In the data rows, the value 128 means zero.
Some points:
148 96 168 126 110 175 119 157 85 125 136 148 164 130 143 108 106 158 105 123 136 111 122 125 107 164 60 120 92 166 113 117
141 139 107 169 69 110 119 145 133 200 45 144 71 170 116 167 126 97 96 97 157 61 161 97 11 86 138 111 95 124 131 159
147 106 173 127 152 57 146 159 146 165 115 41 130 192 133 132 130 124 206 143 104 124 183 169 130 171 147 113 111 116 54 146
138 121 75 173 81 158 57 132 161 114 141 109 143 122 95 138 121 144 107 75 97 153 152 156 159 142 96 92 120 118 82 117
138 84 114 87 138 158 186 105 188 169 149 138 131 127 217 85 162 57 111 50 163 133 130 143 135 176 159 191 161 151 165 184
65 91 138 168 114 139 158 51 132 108 132 92 118 146 86 129 76 124 60 169 91 88 131 149 65 174 176 133 161 167 139 105
126 74 97 98 97 151 170 97 149 106 82 115 90 94 149 129 117 131 133 160 129 117 142 136 104 83 105 129 112 127 116 124
130 158 90 121 176 88 149 91 41 154 219 98 81 106 63 92 133 117 129 104 168 163 78 146 93 151 173 110 103 116 113 172
89 72 112 145 143 117 95 111 139 156 126 111 153 129 124 143 187 112 103 143 106 146 101 95 104 122 64 147 152 112 159 146
147 161 102 121 132 145 209 155 97 141 125 113 149 161 76 167 221 107 197 192 144 201 219 109 119 149 95 126 147 135 152 61
96 183 139 134 102 123 144 86 97 167 93 125 120 139 165 103 74 140 136 147 114 165 132 106 155 111 80 174 91 125 89 143
71 156 151 141 88 143 110 83 151 95 126 138 138 118 203 118 105 135 112 176 89 174 137 143 137 133 151 123 128 111 145 154
127 110 120 149 112 120 81 168 131 144 122 124 76 109 129 125 134 125 117 89 120 160 142 136 168 148 133 66 138 140 91 133
147 98 155 83 123 163 129 100 154 170 118 84 104 155 138 101 111 155 91 92 164 124 136 107 165 153 71 116 121 147 143 91
98 102 171 162 156 90 89 116 132 107 139 43 123 106 127 123 149 126 114 129 133 154 139 85 113 87 56 127 222 124 170 149
111 102 162 149 181 116 57 129 125 56 145 104 156 133 159 137 122 94 119 99 150 164 176 89 124 113 156 131 191 156 110 92
129 144 84 159 142 120 159 49 73 132 221 116 164 150 142 192 136 121 86 133 153 82 86 155 152 154 137 120 73 109 121 172
157 204 129 100 138 137 114 136 141 95 126 95 122 131 107 121 133 86 127 90 114 88 127 91 144 91 120 189 127 123 78 104
137 114 137 136 173 158 140 129 127 136 92 128 140 134 134 82 118 130 104 111 157 113 105 119 136 162 65 109 93 120 132 83
164 115 175 148 142 106 167 147 153 151 161 99 151 150 109 127 107 87 143 163 79 125 122 198 109 119 132 81 141 78 81 92
149 126 101 132 89 69 107 137 168 130 193 148 69 108 147 124 186 175 123 178 139 65 110 106 109 116 126 139 100 137 74 113
143 90 117 128 115 109 164 126 110 111 149 136 135 66 115 158 166 118 112 60 113 145 129 106 188 100 135 142 175 157 80 81
158 121 129 141 169 169 145 127 159 142 145 56 113 117 140 68 107 116 134 102 168 129 97 139 137 179 127 134 124 155 182 107
252 47 124 147 126 86 111 178 133 144 129 176 135 176 70 95 62 119 43 237 211 148 129 162 231 72 189 234 146 49 141 119
166 106 143 129 135 172 139 145 69 118 144 136 144 120 148 99 113 142 139 116 129 121 99 126 99 159 91 136 93 132 136 106
120 97 127 73 117 151 110 107 98 78 115 145 117 114 150 163 111 134 141 138 134 137 108 178 92 100 91 129 130 114 135 131
81 133 139 121 138 143 129 141 158 154 156 109 155 109 78 144 172 132 151 129 119 155 53 94 141 112 98 137 108 102 146 147
99 97 124 110 149 147 210 181 123 77 126 104 46 103 179 129 111 147 116 152 140 164 90 126 115 144 114 130 76 119 107 124
131 78 159 111 140 140 139 133 57 120 93 131 140 128 144 116 116 140 91 135 129 153 131 117 106 138 75 120 88 150 118 132
125 89 140 90 152 119 101 119 112 121 102 133 152 89 115 91 94 175 200 134 110 79 126 160 109 73 129 153 147 111 112 166
158 108 119 110 68 125 104 94 134 98 100 104 103 96 150 152 123 163 141 153 137 133 100 117 97 125 119 124 139 117 136 97
158 106 147 103 118 115 121 96 131 78 117 131 134 138 144 92 99 126 169 133 135 118 91 85 94 159 164 98 74 141 122 79
139 114 115 132 118 154 175 124 162 159 130 123 99 119 208 83 140 73 135 89 136 95 106 133 116 139 116 208 171 161 129 144
119 115 133 130 131 130 77 157 109 145 130 151 60 124 114 124 124 105 117 111 89 135 162 131 158 155 142 103 131 131 108 142
105 153 165 121 91 148 116 94 114 122 116 180 168 98 124 93 112 134 178 113 130 157 129 117 119 163 151 129 129 90 120 172
98 193 161 149 91 103 133 93 116 136 108 120 126 139 171 97 94 155 136 141 104 157 154 108 166 118 133 160 100 113 112 154
134 80 112 139 205 155 97 146 88 146 106 169 112 91 141 178 130 116 87 141 100 141 174 121 139 166 169 137 155 119 121 139
126 133 113 107 90 72 44 165 146 143 154 93 164 121 146 138 159 109 131 137 110 104 99 102 96 132 89 222 132 144 138 107
132 150 154 151 96 124 150 82 160 162 83 156 179 82 157 129 124 152 144 158 154 147 102 104 153 162 167 145 168 93 133 167
113 139 145 98 109 152 99 124 99 83 106 88 132 75 103 123 175 99 110 105 138 110 188 220 139 119 153 115 57 126 192 109
102 111 163 144 145 161 179 93 142 86 139 67 86 127 110 124 157 111 65 121 101 69 141 193 151 150 125 207 126 152 141 163
125 134 149 125 175 99 93 118 125 94 121 115 180 118 150 152 124 89 104 113 146 135 151 91 143 113 145 137 150 175 74 76
125 134 102 136 159 107 129 165 84 157 103 117 145 104 156 127 128 127 91 109 109 94 123 88 153 144 195 87 137 125 154 119
124 160 133 86 95 146 100 98 135 106 105 102 135 78 135 110 179 86 142 110 162 123 146 213 133 111 123 81 95 144 180 110
158 73 110 102 94 149 115 103 109 110 103 136 137 93 120 119 127 172 165 133 117 114 137 134 108 116 122 153 128 102 110 144
185 175 121 148 166 220 183 162 155 200 165 112 177 180 158 119 207 207 149 205 95 177 202 138 126 47 190 125 145 222 170 111
101 76 138 74 163 119 114 122 133 114 100 134 153 99 124 84 117 205 187 102 125 97 161 145 125 74 156 133 139 97 98 168
137 158 79 114 117 124 141 82 175 86 213 133 152 132 175 169 143 111 102 155 239 93 194 101 152 102 95 65 103 75 107 210
136 64 95 74 130 138 110 69 102 142 103 120 144 103 153 171 110 166 135 139 120 141 98 160 105 115 117 149 119 125 115 121
134 93 132 137 106 99 163 147 123 84 167 158 123 97 138 157 151 84 144 77 112 129 134 70 164 124 152 146 159 151 93 71
134 93 130 120 134 59 166 145 116 114 103 97 138 194 80 164 173 89 224 174 117 130 232 159 135 203 58 158 152 159 86 170
143 134 161 105 149 74 94 71 112 147 187 185 74 137 88 92 130 138 125 138 147 144 158 107 80 87 113 120 127 128 160 89
124 155 124 115 177 129 118 131 102 162 108 156 168 121 173 151 111 101 72 111 116 81 141 114 126 116 142 90 151 134 132 124
134 137 120 79 102 131 103 121 113 108 90 98 87 153 156 115 154 135 130 107 145 111 119 160 130 130 116 105 98 93 194 91
120 123 69 143 145 125 165 139 173 106 142 174 160 158 84 127 62 136 121 70 92 182 182 128 69 99 105 139 89 116 146 129
106 202 147 155 138 138 133 120 96 149 95 135 149 111 147 111 134 156 138 160 102 129 161 129 144 136 154 193 109 77 140 140
149 120 133 160 133 152 158 128 135 109 102 135 174 105 102 76 113 116 131 133 165 78 118 87 120 175 87 110 86 130 120 70
157 109 150 111 134 90 163 155 163 164 130 103 157 181 169 129 150 105 144 146 91 153 136 167 112 152 143 68 133 47 87 96
119 183 161 125 108 133 145 127 86 106 104 101 69 138 196 116 87 131 129 136 114 170 116 101 77 113 86 175 133 132 110 112
160 119 120 122 118 135 125 155 117 136 134 194 111 99 140 151 107 99 122 150 115 88 179 96 147 158 121 108 184 170 134 162
118 62 134 215 101 127 171 113 107 165 96 116 132 155 129 189 67 98 176 106 125 106 135 124 163 23 143 80 92 146 185 111
141 109 104 159 80 136 68 130 133 135 140 110 82 135 112 113 98 90 132 106 86 169 126 116 172 137 142 69 147 148 105 134
85 158 135 160 165 49 124 185 196 138 147 165 128 118 137 196 66 180 154 106 128 109 140 179 140 144 123 158 124 106 210 112
152 162 77 97 168 153 119 156 145 117 102 171 100 123 115 122 95 103 153 166 115 108 130 106 146 163 133 87 162 166 156 177
139 206 131 94 159 148 127 138 131 80 107 138 129 146 103 133 89 62 114 117 147 114 141 84 135 101 121 110 140 127 122 127
146 166 130 130 214 135 120 112 140 109 97 116 134 119 122 136 145 130 114 117 116 93 120 72 146 109 147 137 156 145 69 95
117 159 169 52 79 130 179 181 166 155 172 172 186 171 88 77 145 192 62 154 102 161 114 156 156 81 136 93 165 139 168 159
125 150 46 191 87 101 131 148 153 96 96 116 150 149 100 121 107 150 98 93 71 163 148 122 114 132 61 120 113 107 141 94
79 69 159 92 120 120 84 166 153 133 165 141 142 170 137 131 154 102 137 134 113 141 132 69 118 120 137 161 61 118 150 170
104 120 67 154 192 90 158 159 205 106 134 166 157 145 108 141 61 167 154 88 114 157 134 140 97 111 127 154 138 100 185 137
158 185 96 23 145 148 118 84 141 101 110 115 105 186 98 176 126 130 83 109 75 123 97 103 164 147 124 149 109 133 113 125
164 165 56 85 187 126 89 137 137 123 83 120 131 132 128 129 107 143 162 164 130 141 96 117 162 194 172 84 159 178 174 166
84 105 155 127 140 131 111 144 149 140 146 121 148 145 85 128 174 110 142 131 114 142 76 92 126 101 105 139 100 128 152 163
32 111 137 129 89 171 160 93 135 136 144 118 101 145 48 119 86 133 88 145 141 91 160 124 83 175 191 130 148 115 116 90
128 118 179 146 149 145 131 172 126 109 135 126 150 103 133 88 105 155 111 135 150 92 112 146 113 172 90 118 86 189 108 98
180 121 164 120 110 105 162 123 148 171 166 116 161 179 138 125 108 91 140 143 72 145 115 201 108 128 122 75 162 91 103 104
112 122 120 69 114 100 159 155 71 154 150 169 112 106 131 147 136 116 107 77 82 113 137 118 177 115 129 121 149 159 125 116
192 137 197 182 107 51 159 102 175 86 57 192 154 146 77 140 240 164 67 87 139 207 75 147 83 129 168 113 92 193 141 213
134 175 181 148 104 158 139 99 131 129 106 159 147 92 128 137 130 163 130 151 127 159 144 122 134 147 177 170 148 96 127 168
77 191 44 94 69 97 111 200 118 174 98 69 149 103 116 163 92 75 91 130 220 157 100 181 60 66 160 163 110 177 62 162
176 144 73 164 116 102 141 137 119 93 196 98 85 96 149 119 189 157 117 163 147 76 102 113 100 112 138 97 135 85 124 177
31 111 121 86 92 138 153 137 111 148 101 129 131 171 81 127 140 178 112 126 190 97 132 122 120 160 178 98 198 84 107 80
135 126 103 167 157 175 75 147 168 142 105 136 98 104 118 145 143 136 98 116 98 107 147 144 156 141 105 77 134 111 56 152
69 124 134 138 130 139 186 131 147 111 108 139 111 44 180 125 96 111 113 181 156 184 104 130 131 125 121 119 93 115 104 109
113 145 122 152 160 34 102 63 114 168 148 192 117 107 100 81 162 143 123 139 136 125 165 135 122 108 87 126 111 130 163 85
126 160 184 157 106 130 120 154 180 171 159 146 121 136 114 255 79 165 187 115 153 129 108 142 154 145 137 145 112 158 182 120
146 129 86 105 108 84 162 165 78 115 145 143 97 98 129 122 130 103 144 127 75 98 113 95 185 142 156 103 145 154 167 137
159 125 112 123 69 139 109 122 110 78 73 112 127 142 157 104 159 127 147 121 130 87 133 136 117 124 130 115 94 111 175 83
105 140 121 184 129 131 131 124 65 96 89 183 115 202 145 121 155 145 149 127 177 127 18 180 154 114 124 132 203 115 118 118
104 181 162 161 79 126 133 98 120 124 115 152 155 97 121 84 122 153 154 154 101 131 166 125 157 141 162 158 133 112 140 174
These points spread out most along one direction. Take the direction at right angles to it along which they spread out most. Go by this last direction. How many in every 100 of the points above lie lower along it than each point below? Round to a whole number. More than half of the points above lie lower than the first one.
85 149 135 197 174 165 118 96 111 100 126 210 55 219 171 122 155 125 166 124 205 134 98 195 158 84 120 137 136 146 96 136 71
144 159 107 167 135 113 148 139 62 65 212 74 146 166 177 129 98 181 103 102 184 114 161 91 92 137 130 111 134 137 114 183 38
158 127 111 161 156 181 75 165 125 118 127 138 76 105 107 138 121 98 123 111 106 144 136 139 122 141 140 98 149 117 98 152 12
153 57 113 104 80 146 109 84 105 113 105 123 153 114 118 100 98 147 179 119 135 133 122 116 111 106 133 120 129 123 117 143 78
129 139 121 116 153 129 122 167 72 171 109 144 114 108 152 146 149 125 90 92 113 103 151 108 150 138 164 105 140 107 148 137 19
91 113 146 151 121 167 98 156 137 133 179 131 168 151 108 122 168 92 168 138 85 138 81 77 112 104 151 160 69 117 146 172 66
119 120 95 114 153 87 80 88 151 155 194 176 89 111 115 105 159 155 153 163 145 143 137 120 97 115 147 141 86 152 112 37 34
187 157 174 123 133 130 144 151 137 145 172 124 156 135 120 150 120 78 140 155 73 145 119 199 73 142 117 96 173 37 116 81 31
166 136 170 125 148 194 107 136 148 151 159 93 122 115 115 94 114 143 110 77 177 121 143 144 120 196 91 150 129 140 150 114 42
82 95 135 145 149 125 97 141 145 163 129 113 150 138 108 134 172 107 127 144 131 152 99 76 114 128 102 145 108 103 160 147 49
90 128 146 149 127 134 131 142 157 142 148 93 151 118 72 124 173 126 138 145 111 139 53 90 144 83 109 122 109 116 152 157 68
142 161 108 94 151 121 107 143 122 134 113 147 131 111 94 121 69 102 135 176 114 104 103 143 169 143 110 79 153 222 139 170 20
157 134 171 175 111 145 166 143 143 167 124 122 95 115 85 231 93 166 181 91 146 133 112 119 154 85 142 129 130 104 180 123 57
78 144 103 152 65 163 118 144 93 131 136 175 141 181 149 119 154 152 156 126 171 98 77 169 147 134 161 156 176 137 92 73 70
144 186 102 70 160 130 116 101 158 115 90 103 116 147 106 125 141 104 102 117 88 105 97 118 146 109 143 143 111 161 90 107 26
